In the data rows, 128 means zero.
A hidden rule labels the rows of this table. It goes by one to three of the table's principal directions, not those with the most spread.
tensor([158, 106, 154, 155, 107, 137, 128, 115, 134, 164,  80, 139, 109,
        119, 143, 112, 152, 139, 146, 120, 158, 133, 116, 156, 127,  94,
        158, 106, 150,  84, 138, 147]) 1
tensor([ 97, 141, 141,  92, 159, 120, 137, 100, 134,  99, 100, 118, 110,
        102, 133, 130, 144, 160, 176, 136, 108, 149,  92, 103, 125, 125,
        132, 113, 104, 100, 141, 102]) 2
tensor([113, 133, 104,  99, 110, 116, 145, 167, 144, 176, 150, 120, 132,
        132, 135, 139,  88,  99,  64, 128,  97, 161,  87, 117, 138, 131,
        135, 159, 119, 142,  64, 109]) 2
tensor([145, 141, 117, 131, 112, 147, 155, 118, 137, 136, 117, 127, 144,
        128, 134, 120, 152, 135, 154, 116, 144, 169, 135, 114, 139, 122,
        110,  89, 140,  78, 150, 129]) 1
tensor([ 87, 120,  92,  86, 126,  80, 149, 113, 141,  16, 114, 118, 151,
         79,  89, 132, 113, 118, 158, 161, 101, 167,  71,  37, 149, 131,
         97, 106,  78, 146, 167,  77]) 2
tensor([100, 104, 123, 121, 189, 208, 105, 120, 146,  63, 135, 127, 193,
        142,  44, 111, 149, 162, 190, 143, 142, 119, 213, 210, 132, 171,
         73,  91, 147, 196, 218, 154]) 2
tensor([126, 175,  94,  85, 158, 198, 144, 161, 168, 128, 174, 108, 171,
        150,  55, 109, 134, 131,  99, 157, 154, 158, 201, 138, 110, 165,
         75,  99, 162, 157, 159, 160]) 3
tensor([117, 108, 156, 141, 146, 103,  97, 111,  85,  73, 120, 147, 105,
        108, 113, 105, 132, 142, 158, 137, 135,  85, 140, 138, 131, 124,
        135, 119, 126, 145, 124, 127]) 2
tensor([128, 166, 167, 126, 163, 170, 138,  92, 125, 146, 104, 125, 122,
        170, 156, 113, 173, 206, 212, 101, 126, 120, 164, 151, 106, 136,
        128, 107,  98,  55, 179, 132]) 3
tensor([ 76, 170,  92,  59, 149, 123, 133, 159, 142, 142, 219, 117, 130,
        124, 165, 193,  86,  72,  62, 145, 100, 159, 106, 108, 162, 175,
         84, 203, 120, 168,  24, 111]) 2
tensor([169, 157, 113, 150, 124, 155, 125, 115, 107, 140, 153, 155, 147,
        181, 144, 105, 143, 174, 147,  96, 126, 108, 213, 148, 115, 128,
        113,  89, 140, 130, 164, 114]) 3
tensor([ 56, 131,  77,  62, 145, 112, 153, 150, 156,  48, 171, 112, 174,
         98,  94, 175, 105,  78, 105, 165, 106, 194,  74,  89, 170, 180,
         78, 149,  91, 181, 102, 107]) 2
tensor([148,  99, 117, 136, 127, 196, 150, 129, 165, 144, 108, 138, 161,
        143, 106, 123, 165, 132, 138, 124, 148, 169, 145, 169, 151, 117,
         99,  87, 147, 132, 180, 157]) 3
tensor([108, 135, 170, 126, 153, 117, 128, 108, 123, 160, 103, 111,  98,
        128, 150, 127, 136, 162, 148, 119, 112, 109,  90, 138, 108, 134,
        172, 143, 110,  86, 101, 127]) 2
tensor([122,  62, 143, 150, 135, 159, 119, 152, 157, 145,  88, 103, 126,
         81,  94, 145, 139,  83, 120, 144, 158, 145,  93, 162, 163, 112,
        125, 138, 171, 144, 145, 177]) 1
tensor([ 65, 181, 132,  83, 167,  46,  94, 152,  95, 111, 149,  91,  82,
         87, 167, 173,  89, 142, 123, 135,  88, 114,  79,  93, 115, 163,
        180, 181, 107, 140,  66,  73]) 2
tensor([ 73,  50, 155, 123, 165, 166, 150,  98, 182,  26,  69, 109, 179,
        103,  34, 109, 141, 136, 207, 174, 149, 148,  73, 166, 183, 156,
         98, 108,  77, 136, 216, 173]) 2
tensor([183, 105, 171, 199,  76, 104, 124,  89,  76, 153,  99, 173,  99,
        170, 171,  84, 139, 136, 148,  88, 132,  68, 149, 136,  98,  82,
        158, 128, 107,  71, 114, 137]) 2
tensor([129,  80, 103, 168,  87,  83, 130, 114, 101,  56, 138, 150, 173,
        135,  93, 111, 102,  94, 119, 125, 113, 105, 122, 107, 133, 136,
        119, 121, 101, 171, 132, 111]) 2
tensor([209, 144, 174, 182, 107, 150, 116,  62,  94, 131,  98, 196,  90,
        182, 194,  97, 197, 186, 194,  99, 174,  72, 208, 158,  98,  78,
        135,  89, 121,  68, 188, 152]) 3
tensor([181, 111, 131, 188, 101, 139, 120,  95, 102, 113, 143, 173, 143,
        182, 142, 112, 149, 132, 134, 106, 145,  71, 192, 148, 113, 118,
        116, 117, 123, 144, 162, 148]) 2
tensor([190,  99, 160, 199,  41,  53, 126, 109,  65, 173, 107, 174,  70,
        147, 213, 114, 117,  92,  97,  87, 118,  71,  95,  75, 115,  56,
        168, 167,  96,  70,  63, 116]) 2
tensor([ 99, 144, 130,  84, 160, 162, 137, 148, 156, 179, 176, 119, 107,
        126, 167, 181, 125,  95,  80, 142, 130, 157,  98, 154, 173, 153,
        105, 181, 138, 138,  49, 154]) 3
tensor([ 94,  91, 168, 126, 216, 191,  82, 125, 129,  60,  96, 117, 127,
         97,  42, 101, 161, 167, 199, 160, 162, 102, 181, 226, 138, 149,
        115,  91, 166, 184, 206, 177]) 2
tensor([138,  78, 128, 146,  92, 129, 143, 124, 133, 174, 121, 144, 130,
        120, 154, 144, 129,  81,  92, 114, 119, 143,  82, 117, 151, 100,
        120, 148, 134, 118,  74, 131]) 2
tensor([129, 171, 113, 115, 114, 111, 136, 165, 126, 155, 153, 115, 113,
        129, 155, 152, 119, 103,  90, 127, 137, 154, 121, 112, 128, 138,
        138, 150, 133, 111,  93, 131]) 2
tensor([ 78, 148,  85,  72, 155, 142, 169, 126, 168,  61, 148, 109, 172,
        117, 100, 153, 129, 127, 148, 151, 112, 206,  92, 111, 171, 173,
         87, 104,  96, 142, 152, 110]) 3
tensor([ 80, 199, 166,  98, 167,  60, 104, 145,  86, 150, 151, 102,  41,
         98, 201, 174, 117, 126, 109, 130, 126, 123,  73, 148, 114, 165,
        208, 189, 126,  92,  12, 125]) 1
tensor([123, 121,  84,  91, 138, 224, 153, 132, 174, 121, 185, 162, 209,
        154, 104, 151, 168, 111, 116, 143, 165, 192, 183, 166, 182, 164,
         27,  96, 154, 166, 134, 157]) 2
tensor([ 88,  91, 143, 115, 137, 122, 129, 143, 153, 159, 117, 104, 125,
        103, 134, 163, 112,  97, 103, 139, 114, 139,  51, 137, 155, 138,
        142, 179, 116, 134,  80, 138]) 3
tensor([157, 119, 113, 115, 115, 163, 124, 130, 154, 143, 118, 146, 127,
        121, 137, 133, 140, 121, 128, 134, 138, 142, 155, 114, 134,  86,
         88, 119, 147, 141, 168, 125]) 2
tensor([160, 160, 116, 129,  95, 125, 138, 137, 111, 194, 140, 150, 106,
        143, 192, 136, 137, 124, 105,  94, 124, 159, 139, 125, 121, 101,
        138, 121, 150,  89,  82, 108]) 2
tensor([117, 104, 164, 145, 121, 101, 111, 143, 120, 143, 128, 128,  99,
        119, 143, 154, 124,  84,  85, 145, 152,  92,  85, 141, 127, 134,
        158, 192, 117, 132,  71, 171]) 2
tensor([145, 144, 100, 113, 106, 183, 165, 144, 183, 127, 141, 123, 178,
        150,  96, 116, 125, 112, 132, 146, 168, 178, 159, 134, 158, 140,
         71, 111, 129, 106, 176, 163]) 2
tensor([144, 119, 116, 141, 116, 146, 141,  95, 138,  98, 114, 144, 182,
        166, 108, 105, 147, 174, 174, 116, 120, 115, 163, 109, 112, 129,
        102,  89,  94, 125, 207, 109]) 3
tensor([214, 107, 166, 200, 108, 160,  89, 112,  95, 214,  94, 160,  87,
        160, 152,  73, 142, 168, 138,  85, 145,  56, 213, 191,  88,  61,
        165, 101, 192, 114, 154, 146]) 2
tensor([140, 154, 150, 130, 154, 129, 105, 117,  98, 141, 127, 136,  83,
        128, 163, 124, 144, 163, 151, 114, 128, 104, 159, 146, 119, 115,
        145, 120, 146, 116, 125, 122]) 3
tensor([115, 126, 115, 103, 130, 145, 150,  96, 143, 110, 142, 174, 152,
        146, 162, 155, 166, 140, 132, 129, 136, 174, 106, 167, 155, 149,
        120, 104, 109, 134,  99, 123]) 3
tensor([120, 158, 117, 111, 159, 192, 137, 128, 151,  95, 152, 124, 179,
        161,  83, 121, 159, 153, 163, 140, 159, 143, 201, 158, 121, 171,
         77,  99, 130, 134, 191, 160]) 2
tensor([159, 179, 143, 125, 137, 130, 124,  97, 120,  76, 120, 149, 105,
        144, 119,  93, 159, 171, 169, 147, 170, 105, 186, 125,  90, 122,
        131,  87, 122, 104, 187, 145]) 1
tensor([127, 111, 117, 126, 163, 177, 107, 157, 140, 112, 151, 111, 128,
         97,  75, 131, 127,  89, 109, 153, 158, 130, 175, 163, 155, 134,
         85, 123, 195, 187, 147, 172]) 3
tensor([177, 127, 113, 132, 128, 184, 146,  94, 173,  53,  98, 149, 156,
        133,  65,  88, 175, 155, 174, 163, 187, 141, 190, 130, 124, 106,
         84,  45, 142, 137, 255, 165]) 2
tensor([112, 141,  81,  90, 135, 135, 150, 159, 172, 109, 134,  85, 154,
         93,  86, 147, 113, 107, 110, 154, 121, 180, 107,  67, 146, 136,
         93, 117, 139, 150, 169, 114]) 2
tensor([122, 130, 150, 132, 116,  98, 131, 123, 130, 134,  92, 114, 126,
        131, 114, 108, 125, 151, 136, 131, 121, 108,  99, 101,  82, 125,
        168, 134,  95,  95, 137, 121]) 2
tensor([175, 129, 109, 134, 128, 213, 137, 130, 157, 177, 135, 147, 157,
        151, 116, 115, 171, 146, 125, 118, 166, 158, 202, 173, 138, 114,
         89,  71, 193, 131, 169, 156]) 2
tensor([143, 149, 117, 124, 110,  92, 133, 141, 131, 147, 118, 113,  99,
         99, 152, 143, 125, 120, 103, 132, 134, 145,  95,  82, 125, 109,
        156, 126, 143, 107, 117, 113]) 2
tensor([ 47, 184,  63,  15, 198, 155, 147, 150, 187,  63, 185,  80, 183,
         97,  60, 151,  97, 144, 130, 178,  99, 203, 125, 101, 154, 202,
         69, 110, 127, 190, 143,  87]) 1
tensor([193, 138, 180, 193,  85,  93,  98, 146,  86, 234,  80, 136,  54,
        153, 199, 121, 145, 143, 101,  86, 139,  63, 135, 133,  55,  67,
        220, 160, 139,  72, 114, 144]) 3
tensor([108, 173,  74,  83, 116, 136, 176, 139, 163, 138, 189, 112, 179,
        158, 130, 136,  83, 120, 103, 129,  99, 184, 119,  99, 161, 172,
         88, 135, 102, 120,  97,  98]) 2
tensor([150, 126, 134, 153, 110, 118, 134, 123, 112, 148, 133, 138,  95,
        121, 176, 138, 126, 101, 123, 112, 142, 140, 113, 148, 167, 112,
        138, 134, 147, 101,  92, 141]) 2
tensor([115, 164,  79,  84, 136, 134, 155,  94, 142,  41, 144, 140, 197,
        148,  83, 102, 139, 184, 180, 138, 105, 157, 168,  69, 111, 153,
         77,  59,  88, 141, 204,  70]) 2
tensor([ 94, 156, 116,  84, 167, 129, 137, 101, 133,  85, 151, 123, 138,
        123, 122, 125, 119, 164, 164, 139, 104, 142, 128, 116, 147, 158,
        105, 110, 110, 133, 129,  94]) 2
tensor([177, 109, 149, 178,  65,  61, 118, 112,  97, 142,  90, 154,  80,
        122, 178, 119, 119, 110, 112, 113, 132,  88,  95,  93, 104,  70,
        181, 145, 113,  97, 114, 118]) 1
tensor([106, 176, 127, 105, 124,  45, 116, 133,  79, 109, 171, 133,  75,
        112, 202, 174, 111, 107, 100, 126, 103, 110,  89,  55, 129, 136,
        144, 182,  92, 121,  47,  87]) 3
tensor([163, 164, 143, 149, 111, 142, 125, 152, 112, 207, 151, 121, 106,
        158, 159, 111, 113, 130, 110, 105, 145, 107, 173, 140, 124, 121,
        132, 149, 154,  79,  96, 149]) 2
tensor([143, 151, 154, 157, 126, 128, 109, 133,  93, 173, 133, 122, 120,
        149, 135, 102, 127, 152, 138, 103, 139,  91, 176, 151,  93, 136,
        153, 129, 152,  91, 108, 137]) 1
tensor([196, 112, 122, 171,  98, 162, 113, 161, 133, 193, 125, 133, 117,
        135, 110,  96, 117, 109,  84, 120, 162, 111, 187, 164, 125,  86,
        132, 111, 202, 145, 147, 163]) 3
tensor([105,  87, 148, 146, 133, 114, 116, 106, 115, 119, 120, 130, 136,
        126, 127, 123, 105, 126, 148, 119, 105, 100, 104, 156, 138, 137,
        140, 150, 112, 138, 102, 120]) 1
tensor([135,  43, 189, 185, 126, 104,  89,  92, 113, 114,  57, 138,  94,
        103, 123, 116, 134, 127, 158, 131, 131,  51,  89, 157, 112,  88,
        176, 153, 118, 141, 151, 150]) 1
tensor([126, 180, 107,  91, 136,  96, 106, 172, 118, 149, 159, 110, 101,
        107, 115, 130, 104, 124,  63, 148, 125, 122, 144,  92,  82, 133,
        154, 137, 164, 161,  86, 107]) 2
tensor([100, 149,  96,  77, 137, 209, 200, 111, 199, 122, 151, 125, 219,
        169,  98, 137, 167, 139, 150, 139, 141, 219, 126, 131, 155, 181,
         55,  92,  94,  90, 154, 148]) 3
tensor([154,  78, 116, 167,  98, 132, 132, 126, 125, 106, 109, 136, 149,
        118, 102, 106, 119, 109, 141, 122, 134, 126, 134, 116, 163, 100,
        102, 104, 138, 137, 171, 131]) 3
tensor([130, 109, 105, 127,  99, 107, 161, 110, 146,  54, 114, 126, 162,
        120,  81,  98, 110, 120, 151, 149, 124, 141, 104,  56, 151, 120,
         91, 102,  83, 120, 183, 113]) 3
tensor([103, 162, 111,  86, 139, 142, 162, 140, 150, 154, 146, 109, 149,
        137, 120, 133, 133, 140, 110, 130, 113, 175, 105, 103, 125, 155,
        120, 118, 116, 102,  99, 116]) 3
tensor([115, 113, 141, 150, 102,  74, 143, 146, 118, 125, 123, 107, 116,
        116, 129, 130,  96,  93, 101, 134, 129, 123,  58, 104, 154, 138,
        161, 163,  98, 102,  85, 141]) 3
tensor([154, 123, 186, 169, 160, 115,  58, 160,  75, 182, 109, 115,  32,
        110, 140, 108, 112, 137, 111, 118, 135,  40, 168, 180,  97,  89,
        189, 163, 185, 151, 110, 156]) 3
tensor([132,  80, 159, 177, 111, 126, 108, 102, 104, 129, 111, 167, 136,
        152, 168, 144, 149, 125, 156, 103, 140,  97, 127, 199, 138, 129,
        149, 148, 112, 128, 117, 146]) 2
tensor([167, 123, 135, 150, 113, 166, 115, 128, 134, 218, 130, 133, 118,
        149, 176, 135, 125, 128, 124,  95, 126, 112, 167, 155, 125,  97,
        119, 148, 166, 111, 122, 132]) 1
tensor([100, 150, 109, 100, 165, 128, 105, 155, 127, 124, 182, 106, 126,
        106, 118, 156, 104, 111,  92, 147, 128, 123, 143, 136, 145, 166,
        115, 152, 165, 181,  88, 128]) 2
tensor([ 96, 141,  97,  88, 177, 169, 113, 136, 128, 110, 200, 145, 152,
        126, 125, 163, 138, 118, 104, 140, 135, 155, 168, 191, 164, 179,
         88, 121, 173, 202,  78, 131]) 2
tensor([ 28, 131,  57,  31, 196, 161, 156, 121, 195,   0, 176,  96, 232,
        108,  24, 154, 108, 129, 150, 185,  89, 196, 112, 108, 160, 217,
         43, 106,  89, 226, 175,  94]) 1
tensor([130, 172, 101,  96, 136, 147, 128, 166, 134, 134, 186, 143, 121,
        128, 159, 174, 143, 100,  83, 143, 168, 169, 154, 148, 167, 152,
        100, 137, 157, 152,  92, 151]) 3
tensor([108, 116, 135, 138, 108,  41, 148, 103,  96,  34,  73, 112, 126,
        101,  96,  88, 115, 158, 187, 131,  91, 117,  63,  19, 118, 112,
        151,  98,  47,  85, 180,  74]) 3
Which label does each new row get?
tensor([162,  95, 193, 185,  91,  71, 101,  91,  79, 173,  55, 168,  49,
        133, 234, 137, 151, 146, 160,  83, 113,  75,  80, 143, 100,  57,
        210, 161,  92,  72, 107, 112]) -> 2
tensor([ 84,  60, 178, 132, 195, 181, 103,  89, 136,  49,  63, 134, 132,
        100,  74, 111, 169, 161, 234, 145, 139, 121, 130, 220, 150, 130,
        114,  99, 120, 152, 206, 161]) -> 2
tensor([158, 145, 115, 134, 121, 159, 131, 108, 140,  93, 148, 150, 136,
        141, 129, 131, 148, 108, 141, 140, 169, 131, 184, 144, 129, 127,
         86, 115, 146, 133, 166, 160]) -> 1
tensor([161, 147, 137, 136, 104, 152, 128, 124, 145, 255, 131, 137, 104,
        149, 239, 186, 152, 122, 101,  87, 133, 143, 119, 154, 118, 107,
        152, 168, 159,  78,  73, 131]) -> 1
tensor([ 63, 187, 132,  85, 137,  69, 135, 153, 115, 168, 189,  94, 118,
        134, 172, 170,  78, 108,  76, 130,  98, 132,  65, 109, 121, 198,
        165, 210,  92, 100,   0, 107]) -> 1
tensor([176, 155, 111, 137,  40,  71, 173, 115, 129, 203,  95, 145, 109,
        144, 223, 134, 127, 136, 112,  86, 101, 171,  63,  41, 114,  72,
        169, 121,  89,  30, 101,  68]) -> 2
tensor([131, 201,  72,  80, 152, 152, 131, 148, 132, 109, 229, 130, 163,
        158, 102, 133, 119, 134,  77, 148, 133, 128, 215,  91, 120, 177,
         66, 113, 153, 185, 117, 117]) -> 2
tensor([136, 176, 102, 118, 116, 102, 130, 179, 121, 203, 173,  90, 117,
        145, 131, 121,  70, 118,  51, 114,  90, 116, 135,  87,  98, 136,
        151, 161, 145, 134,  73, 102]) -> 3
tensor([117, 122, 166, 156, 125,  47, 112, 122,  85, 101,  98, 115,  64,
        101, 157, 130, 107, 122, 137, 127, 115,  86,  65, 107, 125, 116,
        193, 163,  93, 105, 102, 121]) -> 3
tensor([105,  11, 218, 200, 121, 104, 106, 104, 122, 102,  31, 125,  99,
        102, 127, 136, 139,  99, 182, 133, 147,  70,  34, 181, 153, 102,
        176, 189,  73, 103, 150, 189]) -> 2
tensor([ 63, 116, 126,  96, 156,  59, 108, 118, 110,  71, 112, 109, 144,
        106,  94, 127,  98, 167, 142, 139,  59,  97,  74,  79,  85, 154,
        167, 139,  72, 174, 123,  56]) -> 3
tensor([ 72, 111, 136, 127,  83,   0, 154,  76,  93,  64, 106, 145, 124,
        119, 191, 164, 108, 109, 135, 116,  64, 129,   0,  54, 110, 145,
        193, 174,   8,  90,  43,  58]) -> 1
tensor([109, 177, 127,  83, 171, 182, 124, 161, 163, 159, 158,  98, 135,
        144, 103, 136, 125, 140, 117, 149, 142, 138, 173, 156, 108, 162,
        105, 148, 144, 138, 138, 156]) -> 2
tensor([109, 146, 118,  95, 140,  73, 112, 141, 122,  88, 132, 121,  93,
         87, 124, 139, 105, 126, 100, 159, 118, 123,  91,  86, 122, 125,
        155, 136, 123, 166, 111,  99]) -> 3
tensor([133, 125, 131, 137, 105,  58, 124, 126,  90, 115, 107, 128, 101,
        116, 139, 105, 102, 146, 128, 115,  85,  98,  94,  49, 113,  95,
        157, 128,  92, 117, 122,  73]) -> 3
tensor([ 99,  90, 145, 116, 175, 184, 117, 125, 175, 116,  85, 103, 152,
        107,  74, 122, 139, 158, 178, 148, 139, 138, 126, 191, 144, 139,
        122, 111, 143, 151, 196, 152]) -> 2
tensor([163, 147, 137, 173,  95, 103, 128, 119,  87, 197, 147, 134, 105,
        161, 193, 124, 112, 126, 111,  78, 110,  98, 143, 127, 112, 116,
        158, 148, 139,  83,  72, 114]) -> 2
tensor([118,  75, 137, 161, 123, 111, 114, 118, 110, 147, 118, 135, 136,
        127, 132, 133, 118, 118, 112, 107, 100, 105,  97, 163, 125, 129,
        162, 140, 134, 157,  88, 118]) -> 2
tensor([196, 120, 177, 204, 123, 162,  84, 131,  82, 186,  96, 143,  84,
        137, 150, 103, 178, 145, 156,  94, 184,  72, 218, 185,  96,  84,
        151, 106, 202,  92, 164, 181]) -> 1
tensor([162, 136, 118, 139, 130, 187, 119, 143, 132, 165, 167, 148, 143,
        148, 111, 117, 145, 113,  91, 129, 172, 130, 205, 192, 126, 136,
        105, 107, 199, 154, 110, 172]) -> 1
tensor([146, 131,  97, 131, 122, 168, 131, 170, 137, 162, 170, 112, 163,
        148,  86, 110, 101, 109,  88, 125, 126, 126, 187, 115, 139, 133,
         78, 129, 161, 157, 137, 138]) -> 3
tensor([ 74, 129, 114, 101, 150, 104, 120, 130, 121,  83, 154, 121, 167,
        134,  93, 132, 103, 138, 125, 138,  92, 119, 117, 129, 109, 178,
        132, 141,  94, 175, 105,  97]) -> 2
tensor([145,  82, 152, 178,  67,  46, 141, 113, 111, 126,  98, 123,  91,
        107, 158, 128,  91,  73, 102, 127, 117,  89,  35,  55, 143,  90,
        163, 180,  83,  88,  90, 129]) -> 2
tensor([187, 168, 120, 126,  97, 172, 170,  62, 141, 102, 126, 186, 137,
        174, 176, 115, 196, 156, 186, 117, 166, 158, 185, 105, 126,  99,
         72,  70, 105,  57, 191, 137]) -> 1
tensor([158, 185,  91, 107, 140, 164, 138, 152, 156, 186, 187, 111, 137,
        153, 115, 119, 111, 140,  65, 135, 140, 137, 182, 133, 120, 149,
        119, 109, 185, 150, 113, 136]) -> 2
tensor([172, 185, 125, 130, 107, 137, 130, 123, 105, 190, 161, 153, 118,
        179, 162, 101, 135, 157, 104, 102, 129, 106, 196, 118,  77, 118,
        132, 116, 144,  96,  96, 117]) -> 2
tensor([145, 153, 157, 137, 162, 150, 101, 143, 129, 178, 136, 113,  80,
        130, 139, 125, 124, 144, 110, 133, 156,  96, 159, 196, 122, 132,
        167, 142, 179, 134, 113, 168]) -> 2
tensor([137, 155,  99, 127,  93,  91, 136, 152, 123, 157, 139, 110, 142,
        130, 116, 105,  83, 123,  92, 118, 108, 137, 127,  95,  95, 130,
        156, 124, 140, 119, 101,  93]) -> 1
tensor([114, 210,  75,  79, 112, 140, 185, 129, 164, 121, 179, 109, 191,
        177, 126, 134, 114, 134, 126, 127, 110, 186, 147,  74, 107, 179,
         85, 123,  83,  88, 138, 103]) -> 1
tensor([101, 109,  70,  99, 141, 160, 129, 171, 154,  72, 163, 109, 198,
        111,  50, 140, 109,  96, 116, 153, 122, 161, 162,  99, 161, 154,
         46, 117, 140, 207, 180, 121]) -> 2
tensor([112, 142, 121, 112, 143, 120, 141, 114, 135,  85, 143, 128, 134,
        136, 113, 129, 127, 130, 124, 145, 121, 127, 117, 118, 123, 151,
        125, 127, 101, 144, 131, 129]) -> 3
tensor([121, 122, 120, 115, 135, 126, 125, 154, 148,  96, 138, 103, 107,
         79,  87, 130,  99,  71,  99, 170, 157, 139, 115, 116, 160, 125,
        106, 145, 159, 153, 125, 161]) -> 1
tensor([120, 148, 118,  96, 123,  92, 132, 111, 137,  85, 121, 147, 117,
        117, 142, 146, 142, 133, 119, 151, 127, 138,  97,  94, 101, 125,
        146, 124,  97, 140, 128, 106]) -> 2
tensor([162, 135,  91, 135,  79, 134, 152, 127, 146, 168, 134, 133, 174,
        147, 127, 120, 129, 129, 104, 113, 128, 150, 144,  84, 106, 118,
        115, 100, 141, 109, 138, 105]) -> 1
tensor([112, 120, 117, 126, 162, 160, 118, 110, 117,  76, 130, 146, 165,
        133,  96, 118, 160, 161, 174, 122, 132, 145, 173, 188, 130, 155,
        114,  72, 146, 163, 164, 124]) -> 2
tensor([108, 129,  41,  90, 103, 147, 190, 115, 166, 112, 191, 134, 208,
        137, 134, 156, 100,  88, 104, 117,  85, 226, 100,  96, 198, 160,
         54, 103, 121, 148,  92,  78]) -> 2
